Families of rows that turns and mirrors carry onto each other, the same ones carrying the whole set onto itself: the rest of each named row's family, in list order:
4 families of 8 rows:
Gikif: [ -5 -50  22   2 -16 -23 -18 -15]
Pemup: [ 10 -32  13   4 -17  13  -5   3]
Kibir: [  8 -27  -1 -21  17 -15 -18 -13]
lir: [ 17 -24   7 -22  12 -12 -14 -12]
tadu: [  6 -24   0 -19  18  -8 -15 -18]
guk: [ -6 -23 -14   6 -13  -6 -35 -20]
fibi: [-25 -15  11  27 -18 -18 -16  10]
Fozen: [ -8 -11  32 -11  -2 -24   2  15]
faz: [ 10 -25  14  -3 -17  14  -9   9]
numu: [  6 -26   0 -23  15 -14  -7 -12]
nilu: [ -3   7  -2   0   6   2 -23  11]
gifed: [-18 -14   4   9  10 -45 -21 -12]
luzep: [ -9 -25 -15  12 -13  -5 -37 -10]
nafo: [-12 -49  24   6  -6 -24 -18 -17]
Bepes: [  6 -30   8  -3 -14  15  -6  10]
fes: [ -8  11  -6   0   1  -9 -12  11]
pab: [-16  -3   7   3  10 -38 -19 -17]
tib: [ -1 -29 -13  17  -5  -7 -33 -19]
Vun: [-13  -9   9   9   7 -45 -24 -12]
posud: [ -3   9  -5   4   9  -7 -13  12]
Nelo: [ -5 -47  20   6 -13 -31  -8 -15]
Gigo: [ -4 -17  36  -7   7 -22   3   9]
sov: [  1 -15  32  -6   6 -26   7   7]
baf: [-17 -12  19  27 -24 -15 -12  10]
Fiku: [ -5 -24 -18  14 -14  -9 -33 -13]
Sulu: [-14 -16  19  24 -25 -22 -15  14]
vup: [  9 -37  11   3 -18   8 -12  15]
Sud: [ -2 -16  32   0   6 -24   4  16]
zomol: [-17  -8   4   2   9 -43 -25  -6]
bura: [ -1 -51  23   5  -9 -22 -18 -14]
Bofe: [  3   8  -7  -1   0  -7 -13  14]
pabe: [-14 -14  17  29 -22 -18 -24  10]

Same family as Fiku: Gikif, Kibir, Bepes, Vun, posud, Gigo, baf
Same family as Fozen: lir, fibi, nilu, pab, tib, Nelo, vup

Families of rows that turns and mirrors carry onto each other, the same ones carrying the whole set onto itself: the rest of each named row's family, in list order:
4 families of 8 rows:
nalu: [ -7   3   9  -8 -17  -2 -17   3  23  -2  16   7  16   1 -13 -14  24 -16
  -6 -26   5  -5 -26  15   7]
mano: [ 11  -3   3 -18 -13 -20 -26   2   2  -6  -3  -2  -1  -9 -15   1  38   1
 -11 -26  -6   7  -1 -11   4]
vib: [ -8  20  11   5 -19  -4 -14  19  13   2  -5  14  29  11 -21  -6  -4  -7
  16 -10 -21   0  12   9  31]
Pudil: [ -6 -12   5 -12  13  12  18  20 -23   8  13 -11  -1   7  19  11   0  -4
 -12  27  22  -7   9   7  -3]
mava: [ -1   5   2  -8  -2 -16 -22   8  -1  -5 -11  -9   0 -14 -14 -14  36 -12
  -8 -24 -11   6 -12 -17   4]
fone: [  4   0  17  14   2 -20 -15  -5  -3 -17  -6  10  16   5 -27 -19  15  -4
   9  -1  -7  20   3 -29  24]
zofol: [ -1  18  17   1 -20   2 -24  15  20  -1   3  21  24  18 -30   1   1  -8
  17  -6 -13 -10  -4   7  19]
Buvet: [-20 -25   2  20  -4  14   2 -15 -16  15   2  13  -9   6  21  19  -6   4
  38   5   6  -5   6  12  15]
Fubop: [  1 -27   2 -12  15   6  13  28 -29  11   7  -6 -10   5  11  17   1   3
 -15  21   9   0   6   7  -4]
Nisa: [  5  13  19  14   2 -13 -24   9  -3  -2 -17   8  17  11 -29 -13  11  -9
   7   7 -14   8  -4 -32  15]
fudop: [  4 -12  -4  -4  11  16  -6  -8 -11  18   3  14 -23  -8  14  32 -10  23
   4  18   5  -1 -17 -11  18]
nuf: [ -2 -21  -6  -9  14  23   7   3  -8   8  16   6  -7 -11   3  33 -14  22
  11  19   8   2 -11 -12  20]
foti: [  9   0   0 -12 -11 -23 -22  -1   2  -9 -12  -5  -2 -14 -18  -6  32  -8
  -9 -12 -18   6 -11 -19  11]
Gof: [ -5  17  11  -1 -27   2 -23  11  12   2   3  17  23  14 -28  -9  -3 -10
   7  -7 -22  -5  -3  18  26]
mip: [-15 -24   4  18  -1  17   3 -21 -26  17   1  19 -15   6   9  15   7   1
  37   4  10 -10   9   6   6]
Pidof: [-27 -26  -7  13   1  27   2 -18 -19  27   6   6  -6  -1  13  16  -4   7
  30  -4   6  -1   2   0  11]
lele: [ -5  -2  16 -12 -23 -12 -16   3  20   4  14   4  19  -1  -5 -19  26 -13
 -14 -15  -2  -3 -20  15   0]
Teze: [-19  -3 -14   6  -2  25   6  -8 -34   8   3  -8 -14  19  11  10  -7 -16
   7   1  11 -15  21  20  14]
suser: [-15 -11 -10  11  -2  25   6 -13 -33  14   2 -17  -6  14  14  13  -5 -21
  -4   4   6 -18  18   9   4]
nazot: [ -2   5   2  -7 -23  -3 -10  -1  22   9  12  17  18  12  -9 -21  23 -18
 -18 -23   1  -3  -9  12   5]
res: [  2   4  11  -5 -21  -9 -15   3  24  16  13   7  28  12  -4 -12  15  -9
 -20 -18   6  -1 -17  15   9]
buku: [  7  18  20  10   7 -20 -18  -4   1  -5  -6  14  14  -3 -27 -14  16   2
   6   9  -8  16   0 -23  25]
sezom: [ -5 -16 -16  10  -3  15  17  -4 -29  10   2 -11  -9  14  16  11  -4 -24
  -4   3  10 -16   7  27  12]
dorok: [  2  23  10   4 -24   1 -13   8  15   8  -2  27  26   6 -23 -10   5  -5
  23  -9 -16  -2   7   7  24]
nubu: [ -1   0  19  14  -4 -20 -17   3  -1   0 -13  16  19  10 -36 -16  14  -6
  15   9 -17  13  -2 -21  19]
Led: [ -2 -18   6 -10  14  12  14  19 -22   4  13 -13   1   4   6  26  -2  -4
 -11  31  13 -12  14   0  -4]
med: [-10  -9 -12   7   2  24  20  -1 -32  -2   4  -2 -13  14   7   4  -9 -26
  -5   8   4 -19  13  19  14]
Bunu: [-21 -24  -6  13   4  18   3 -18 -17  22   4  16 -12  11  11  15  -1  10
  33   6  19   3   3  -6  13]
kofu: [-12 -17   7 -14  19   8  17  31 -15  15   9   0  -8  -1  16  16  -1   2
 -15  26   7  -7   3   7  -2]
gera: [  2 -22   1  -2  12  15  -5   1 -17   3   7  12 -19  -1  15  28 -19  25
   7  21   2   9  -8 -11  20]
movo: [  5 -12 -12 -16  10  18   4   8  -9   9   6   6 -17  -7  14  33  -8  23
   7  19  11   2  -6 -16  16]
nutud: [ -1   7   4 -16  -3 -23 -23   6   7  -6  -2   0  -5  -8 -16  -7  38  -7
 -21 -16 -10   7   4 -11   4]

Same family as Led: nalu, mava, zofol, Nisa, nuf, Pidof, suser
Same family as nutud: Buvet, Fubop, nazot, buku, sezom, dorok, gera

Families of rows that turns and mirrors carry onto each other, the same ones carrying the whole set onto itself: the rest of each named row's family, in list order:
4 families of 8 rows:
zir: [-15  20 -26 -14  -3  29  19  -8 -16  -9   7   1   4  17   9 -22  12  -9]
loni: [  4  13 -12 -21  10  10   0  -8 -15 -10  20  10   0  33   5 -30   8   5]
zin: [ -7  22 -17  -9  14  11   4   8 -11   4  13 -12  14  26   1 -30  15 -20]
Pere: [-13  19 -18 -16  -3  19  10  -8 -18 -13   6  -5   5  16   9 -34  14  -9]
zevaz: [ -5  -9  17  17 -28  -9 -16   0   1  13  -9 -14 -25  -2 -17  11   8   5]
gisur: [-10  21 -27  -6  13  21  13   9  -8   8  15  -5  12  28   1 -13  13 -19]
lasad: [-10  15 -24 -16  -1  22  23  -3 -20 -18  14   7  -3  16  10 -20   5 -13]
sede: [ 17 -13  18 -10 -26  -1 -23  -6  -4  11 -13  -9 -16   2 -21  14   2   5]
zigi: [ 16 -17   4  -1 -24  -7  -5  15   0   2 -10 -21 -27 -14 -15  18   6 -10]
Fomib: [ 13 -16  -1   1 -25   1  -2  13   4   6 -11 -20 -27 -13 -16  25   8  -9]
sife: [ 14 -14   6  -2 -26  -7 -10  12   3   6 -14 -26 -24 -14 -15  13  11  -8]
Dod: [  4  -3   6  13 -17 -12 -20  16 -10  19 -19 -19  -5  -3 -24  18  10  -5]
manot: [-10  12 -24   8  12  24  14   4 -27  -6  24   4  -3  23   0 -23  14  -5]
Supa: [ 11 -10   1  12 -15 -15  -6  22 -13   9  -8  -6 -14  -4 -22  31  -3 -12]
mobi: [  0  16 -16 -18   8  18  -1 -13 -11  -2  15   7   3  35   3 -27  14   9]
tefo: [ 10 -13   1   0 -27   1  -7  10   5  11 -16 -26 -23 -12 -16  19  13  -5]
lazus: [  0  18 -15 -11  16   2  10  14 -16  -6  21  -4   8  24   3 -28   5 -26]
narun: [  4  -6  -3  15 -17  -3  -9  17  -8  19 -15 -11  -9  -2 -24  33   6  -5]
Biler: [  1 -13  21  14 -27 -17 -13   4  -3   4  -3  -9 -29  -5 -15   9   1   1]
zadaf: [ -2  16 -25  -7  16  14  19  14 -13  -2  23   2   5  26   3 -11   4 -24]
neguv: [  0  14 -22 -16   7  24   8 -10 -11  -3  19  15  -1  35   5 -15  10   8]
temi: [ -6 -11  10  19 -29  -1  -7   2   3  14  -7  -6 -27  -2 -16  24   5   4]
buvi: [-11  15 -21   8  11  23   8   1 -26  -2  20  -1   2  23  -1 -30  19  -2]
Tokip: [ 19 -18  10  -8 -25   4 -12  -3  -5   8  -7   2 -23   2 -20  29  -5   4]
pesa: [ 11  -8  10   9 -15 -23 -17  21 -14   7 -12 -14 -10  -5 -23  16   1 -11]
pidir: [  4  11 -17 -19  10  15   9  -7 -15 -11  23  17  -5  34   6 -19   3   3]
Morek: [  1 -14  14  17 -26 -11  -5   5  -2   5  -1  -2 -33  -3 -15  22  -3   1]
Sed: [ -8  14 -17   6  12  15   7   2 -29  -8  22  -1   0  22   1 -36  15  -5]
rade: [ 14 -14  10  -7 -26   8 -17  -7  -2  16 -13  -5 -18   3 -21  24   3   7]
Tevim: [ -7  11 -19   6  12  17  12   5 -30 -11  26   4  -4  22   1 -29  11  -7]
zap: [ 21 -17  17 -11 -25  -6 -18  -2  -7   4  -7  -2 -22   1 -20  17  -5   2]
kis: [ -7  15 -15 -19  -1  13  16  -2 -23 -21  12   1   0  14  11 -32   5 -13]

Same family as manot: zigi, Fomib, sife, tefo, buvi, Sed, Tevim
Same family as Biler: zir, Pere, zevaz, lasad, temi, Morek, kis
Same family as Supa: zin, gisur, Dod, lazus, narun, zadaf, pesa

Families of rows that turns and mirrors carry onto each other, the same ones carrying the whole set onto itself: the rest of each named row's family, in list order:
5 families of 8 rows:
fir: [ 8  1 24 -2 24  8  2 -7 -9  5 14]
lugul: [-11  36  12 -24 -18  -3  -8 -13  21  32  -7]
dakir: [  3   1   1 -21 -10   4  19 -21  20  -8 -35]
Pivof: [ -2 -27 -11 -18   6  -3  -7 -11   2  23  -6]
pali: [ -2 -18  11 -29   5  29   9  -8  21  29  -1]
ginev: [-17  24  21 -32  -2  23  19 -14  14  32  -9]
beki: [  9  -6 -13  -8  -4  16  -3   3  23  27  10]
sado: [ -1 -17   3   2   2 -19  10  -1  10   5 -13]
faza: [  3   3   1   3 -13   4  -4   6  29  -3 -24]
Nid: [  7  13  29  -1  -2   4 -12 -11  -8 -15 -13]
fiki: [  9   1   6  -6  18  16  -9 -14 -14 -12 -15]
zubi: [-21  33  15  -2 -19   3   9  -1  -4  16 -18]
Koto: [ 20  -1   8  -2  -1  18 -10  -9 -12  -1  10]
Suf: [ -3  24  10 -23 -23   4  22 -22  17   1 -29]
futot: [ -1  17 -13 -17 -16   6 -14 -15  17   4 -36]
vora: [ -9   3  19 -31  -6  30  12  -7  17  38   4]
mumuv: [-19  32   9 -21   2  -6  -3 -13  21  11 -34]
ges: [-22  23   2 -22 -13  18 -10  -9 -12  35 -12]
rus: [ -5  23  28 -21  18  -2  -8 -24 -15   4  -9]
ber: [ -9   7  11 -10  14   4   8   4  27  36  10]
lak: [ 13 -19  -1 -20 -15  10  11 -14  23   0 -21]
Sib: [ -2 -15 -11 -10  16  19   4 -16  12 -12  -2]
soleg: [-30   3  20 -19  13  10  -4   0  -1  38  -9]
Somob: [  5 -27  12 -18  -2  17  11  -5  28  11 -10]
nesem: [  1 -11 -16  -5  16  14   0   2  24   8 -20]
merod: [ -4   0  10   3  -9  10   4 -10  19 -26  -9]
tovuz: [-17   0  21 -18  21  10   6 -14  17  16  23]
sug: [  8   9   7 -21  19  12  -7 -22 -17  17  14]
Mafi: [  6  22  30 -16   0   0  -9 -20 -11  16  16]
sim: [-13  22  -5 -32  12   7  -2 -16  15  41  -1]
ziven: [-18  17   7 -37   8  17  -7 -32   4  23  15]
sosu: [  6   3 -16  -2 -24  -9   5 -11   0   3 -15]
rido: [  4 -11   2 -11  -4  18  -2 -13  17   7  28]
vak: [-15  22 -13  -7   0  -2  14 -13  -8   4 -32]
det: [-26  29  16 -23   5   9  -2 -28   6 -10 -22]
Peg: [ -6  17  -5 -16 -20  17 -11 -27   6 -18 -17]
vule: [-21  32  28 -25 -16   7  -8 -25  10  10   6]
serut: [-10  33   8 -33 -15  17  20 -23   9  19 -21]
mub: [  7  21  13 -20  -7   8 -21 -27 -18  -3 -11]
damo: [ -9 -15  17 -14 -11   3 -12   1   7  36   8]

Same family as sado: Pivof, zubi, ges, soleg, sosu, vak, damo
Same family as Sib: merod, tovuz, ziven, rido, det, Peg, vule
Same family as futot: lugul, beki, faza, mumuv, ber, nesem, sim

